Rotation paths and how fast each direction turns (deg/step):
Each turn is a multiple of 5 degrees from 10 to 175, or 0.
Each row of a path follows its step; steps can be skipped.

step 0: [-0.36 -1.57  1.09 -2.00 -1.38  2.83  2.95 -1.16 -0.71  2.36  1.66  0.56
  0.42 -0.30  0.47  1.45 -0.51  0.45 -0.26 -3.83 -1.62 -1.91 -0.77  1.25
  0.36  0.38  1.82 -3.16 -0.06 -4.51  0.45 -1.09  0.87 -0.79  0.66 -0.35
  0.87  0.57]
step 1: [ 0.38 -1.19 -1.18  0.25 -0.81 -0.86 -2.76  0.03  1.50 -0.51  1.01 -0.27
 -1.75 -1.70 -0.66  1.91 -0.09  0.74 -2.13  0.49 -0.99 -1.68  3.22  1.29
 -2.41 -0.09 -1.08 -0.96 -1.08 -0.94  0.19 -1.41  4.15  2.56  2.58  1.13
 -0.25 -2.97]
step 2: [ 0.19 -1.13 -0.49 -0.94  0.28  3.40 -1.46 -1.06 -3.25  1.47  0.40 -0.67
 -1.16  0.38  1.23  1.52 -0.40 -1.36  1.86 -1.22 -0.99 -1.81 -0.29  0.21
 -2.17  3.02 -0.72 -0.63  0.68 -3.08  0.28  3.49 -0.02 -1.58  2.83 -2.12
  1.19  0.35]
step 3: [ 0.91 -2.78 -1.36  1.24 -1.21  1.94  0.36  0.75  0.28  1.32 -0.40  1.48
 -1.70 -1.47 -1.34  1.68  1.07  1.55 -1.98 -1.77 -0.02 -1.20  1.90 -1.27
 -2.23 -0.82 -3.15 -0.06 -1.58 -1.16 -2.23 -2.65  1.49  0.58  1.15  2.52
  0.02  3.25]
step 4: [-3.05  0.54  0.17  0.14 -0.07  2.20 -3.16 -1.46 -2.58 -0.79  0.40 -2.09
 -0.68  0.14  2.26  0.86  2.03  0.88 -0.09 -1.94 -0.46  0.79 -0.95 -0.32
 -4.92  0.95 -0.75 -1.55  0.61 -1.17  2.54  0.19  1.15 -1.03 -0.23  1.14
 -1.49 -1.47]
step 5: [ 1.89  1.96 -2.66 -1.40 -2.24  1.35 -0.11  2.10 -1.09  2.94 -0.08  0.20
 -3.94  0.56 -1.30 -1.70 -0.79  0.40 -0.55 -2.67  0.52  1.07  1.56  0.97
 -1.41  0.28 -1.15  2.64  0.50 -3.60 -0.79 -1.53  0.02 -0.19  1.47  0.93
 -0.13  1.13]
step 6: [-1.05 -1.25  3.52 -1.80 -1.69 -0.70 -2.24  0.21  2.11  0.99 -3.22 -2.06
 -1.64  0.58  1.33  2.53  2.47  0.61 -2.39 -1.02 -1.71  0.02  0.38 -1.07
 -2.44  1.28 -1.44 -1.39  0.34 -0.59  2.48 -1.66 -0.52 -1.68  0.88 -0.06
  0.29  1.12]
step 7: [-0.74  3.34  1.38 -1.19 -0.52  2.94 -1.09  0.84 -3.04  0.81  1.11  2.57
 -4.26 -3.09  2.06 -1.46 -0.13  0.96 -0.17 -0.27  0.27  1.66  1.94 -0.68
  1.01 -0.40 -0.55 -1.44  0.68 -2.13  0.92 -1.40  1.42  0.68  1.08 -0.60
  0.84  0.12]
step 8: [ 0.07 -0.47 -0.31 -2.89 -0.69 -2.65  0.54 -0.60  0.93  0.19 -1.41  0.87
 -2.28  0.87 -0.75 -1.32  1.84 -1.98 -1.40 -3.71 -0.35 -1.79 -0.07 -1.20
 -2.93  1.89  0.83 -1.83 -1.79 -0.84 -0.06 -2.67  1.90 -2.19  1.09 -1.70
  1.70 -0.78]
Speeds:
[-0.33  0.60  0.35 -0.85  0.74  0.43 -1.01  1.14 -0.80 -0.75  0.25 -0.47
  1.02 -0.46  0.58  0.10 -0.07  0.18  0.27  0.87 -0.21  0.63  0.53 -0.02
 -0.16 -0.13 -0.20 -0.17 -0.17  0.03 -0.41  0.34  0.15 -0.78  0.44  0.38
 -0.07 -0.73]	140
[-0.40 -0.66  0.53  0.44  0.34  0.33  0.42  0.07  1.33  0.26 -0.77  0.65
  0.60  0.24 -0.20  0.73  0.98  0.82 -0.24 -0.07  0.18  0.53  0.07  0.54
  0.31 -0.72  0.39 -0.01  0.25 -0.14 -0.09 -0.15  0.60 -0.93  0.91  0.54
 -0.36 -0.08]	130
[ 0.50  0.34 -0.24 -0.55 -0.05  1.04  0.72  0.23 -0.58  0.58 -0.63  0.64
  0.05 -0.36  0.79 -0.02 -0.13  0.22  0.52  0.61 -0.16 -0.27 -0.54  0.13
  0.00 -0.21  0.89 -0.11  1.51 -0.54 -0.69 -0.15 -0.06  0.98 -0.09  0.51
 -0.26  0.18]	160
[-0.79  0.12 -0.03  0.05 -0.38  0.43 -0.30  0.34  0.12  0.63 -0.37 -0.76
 -0.15  0.56 -0.79  0.30 -0.30 -0.56  0.36 -0.21  0.61  1.47 -0.22 -0.27
 -0.32 -0.40 -1.02  0.00  1.02  0.00 -0.41 -0.54 -0.35 -0.10 -0.97 -0.01
 -0.73  0.05]	45

step 0: [-0.69  1.54 -0.28 -0.66 -0.03 -1.02 -1.06 -0.95  2.02  2.61 -0.47 -1.84
  0.19 -0.43  2.07  0.90  0.60  2.92 -0.02  1.18 -0.03 -1.34 -0.16 -0.37
 -0.35 -1.10 -0.48 -2.09 -3.57 -0.12 -0.91 -1.22  2.90  2.25  4.37  1.65
  1.92  1.27]
step 1: [ 4.00  0.83 -0.60 -0.48  0.78  1.24  2.62  2.02  2.19  1.47  2.34  1.10
  0.83 -2.41 -0.28 -0.56  0.38  0.20  1.84  2.17  0.10  0.71  1.14  1.57
 -0.07  0.42 -0.79 -0.90 -0.06 -1.89 -2.66 -1.49 -0.01  1.65  4.42 -1.03
  1.01  0.76]
step 2: [ 0.33 -0.56  1.20 -0.31  1.64  0.27  2.39 -1.15  0.49 -2.27  0.90  2.15
 -4.83  1.13  0.33  1.08  0.49  1.46  3.20  0.32  0.20 -1.41  1.42  1.99
 -1.23 -2.59  0.80 -0.45 -1.28 -1.34 -2.69 -0.65 -0.76  1.31  1.92  2.29
  1.19 -0.24]
step 3: [ 0.38 -0.64 -0.05 -2.22 -2.24  0.35  2.56 -0.92  2.03  2.35 -0.16  0.67
 -1.96  2.99  0.68  0.34 -0.34 -1.32 -2.07 -1.04  1.23 -2.61  0.31  3.77
  2.38 -0.48  0.50  0.28 -1.75 -1.71 -2.00 -0.76  1.61  2.06  0.60 -0.77
  2.66 -0.34]
step 4: [ 0.02 -2.25  0.01 -2.01 -2.93  1.47  1.92  1.58  0.70 -0.87  2.88  0.00
 -2.91 -1.60 -1.06  2.28  2.30  2.40 -0.34  1.23 -0.46 -0.41 -1.36  1.82
  2.01  0.05  1.90 -0.17  1.24 -2.00 -0.67  0.12 -1.14  0.91 -0.18 -3.75
  0.46  1.15]
step 5: [-1.40 -1.17 -0.87 -0.51 -1.80  0.82 -0.93 -2.54 -0.80  1.04  0.28  0.13
 -3.66  1.67 -0.46  2.09  3.28  3.88  0.44 -0.77  2.16  1.53 -2.87  0.51
  1.53 -1.59 -0.96  1.80 -1.64  1.13 -1.13 -1.13  0.46  1.07  2.03  0.04
 -1.71  0.11]
step 6: [ 2.24 -1.62 -0.14  0.95 -2.16  1.29  1.95  2.03  0.85  2.55  0.98  0.75
 -1.08  1.55  0.52 -0.60  2.16 -0.01 -1.61  0.36  1.91  2.76 -1.36 -1.34
 -0.76  1.44 -1.07  4.00  0.84 -0.34 -0.57  0.12  3.07  2.94  1.56 -1.37
  0.03 -1.49]
step 7: [ 1.17 -0.47  1.96  0.30 -0.91  0.48  1.83 -0.85  0.55  0.28  1.08  0.02
 -2.59  0.47  0.60  0.48  2.06  4.64  2.52 -0.12 -1.24 -0.61 -0.07 -4.04
 -1.87  0.22  2.25  1.92  1.99 -0.57  1.36  2.60  1.21  1.17  0.50  0.20
  2.11  0.07]
step 8: [-0.49  1.24 -0.53 -1.29 -0.86 -1.56  1.13 -3.59 -0.01  4.93  0.50  1.03
  0.06  1.29  2.70 -1.73  2.44  0.73 -0.08 -1.28 -0.09 -0.61 -0.16 -1.99
  1.38  0.90  0.25  1.35  0.12  0.45  0.39  0.03 -1.03  0.49  3.92  0.98
  2.63  1.23]
Speeds:
[-0.64  0.52  0.14  0.12 -0.31 -0.06 -0.33  1.32 -0.30 -0.16 -0.20 -0.28
 -0.35  0.27  0.76  0.16  0.34 -0.26 -0.48  0.06  0.26 -0.43 -0.08  0.32
 -0.27 -0.14 -1.58  0.14 -0.37 -1.02  0.51  0.49  0.74  0.24 -0.39  0.43
  0.89 -0.71]	115
[ 0.13  0.12  0.67 -0.22  0.93  0.98  0.29  0.63 -0.35 -0.63 -0.28 -0.05
  0.49  0.62  0.18 -0.13 -0.04  0.71 -0.34  0.70 -0.07 -0.33  0.68  0.73
  0.26  0.31  0.06 -0.93 -0.76 -0.18 -0.37 -1.25  0.60 -0.07  0.11  0.07
 -0.26  0.93]	25
[ 0.04  0.10  0.87  1.31  0.14 -0.22 -0.04  1.42  0.02 -0.01  0.33  0.23
 -1.19 -0.70  0.05 -0.25 -0.73  0.68  0.13  0.65  0.03  0.48 -0.36  0.44
  0.44  0.51  0.74 -0.05  0.21  0.46  0.14  0.30 -0.73 -0.30 -0.31  0.04
  0.47  0.03]	140
[-0.30 -0.79 -0.04 -0.72  0.57  0.21 -0.04  0.12  0.38 -0.21 -0.35 -0.94
 -0.67  0.52  0.05  0.47  0.33  0.22 -0.36  0.15  0.94  0.08 -0.96  0.22
  0.60  1.04  0.00  0.28  0.72  0.12 -0.06  0.55  0.59 -0.60 -0.46 -0.32
 -1.27 -0.30]	45
[ 0.01  0.17  0.57 -0.24  0.06  0.60  0.35  0.21 -0.44  0.02 -0.19  0.40
  0.17 -0.03 -0.47  0.13 -0.40  0.02 -0.68  0.61  0.02  0.01 -0.70  0.01
 -0.16 -1.10 -1.27  0.05  0.07  0.61 -0.29  1.02 -0.75 -0.62  1.47 -0.20
 -0.60  0.27]	90
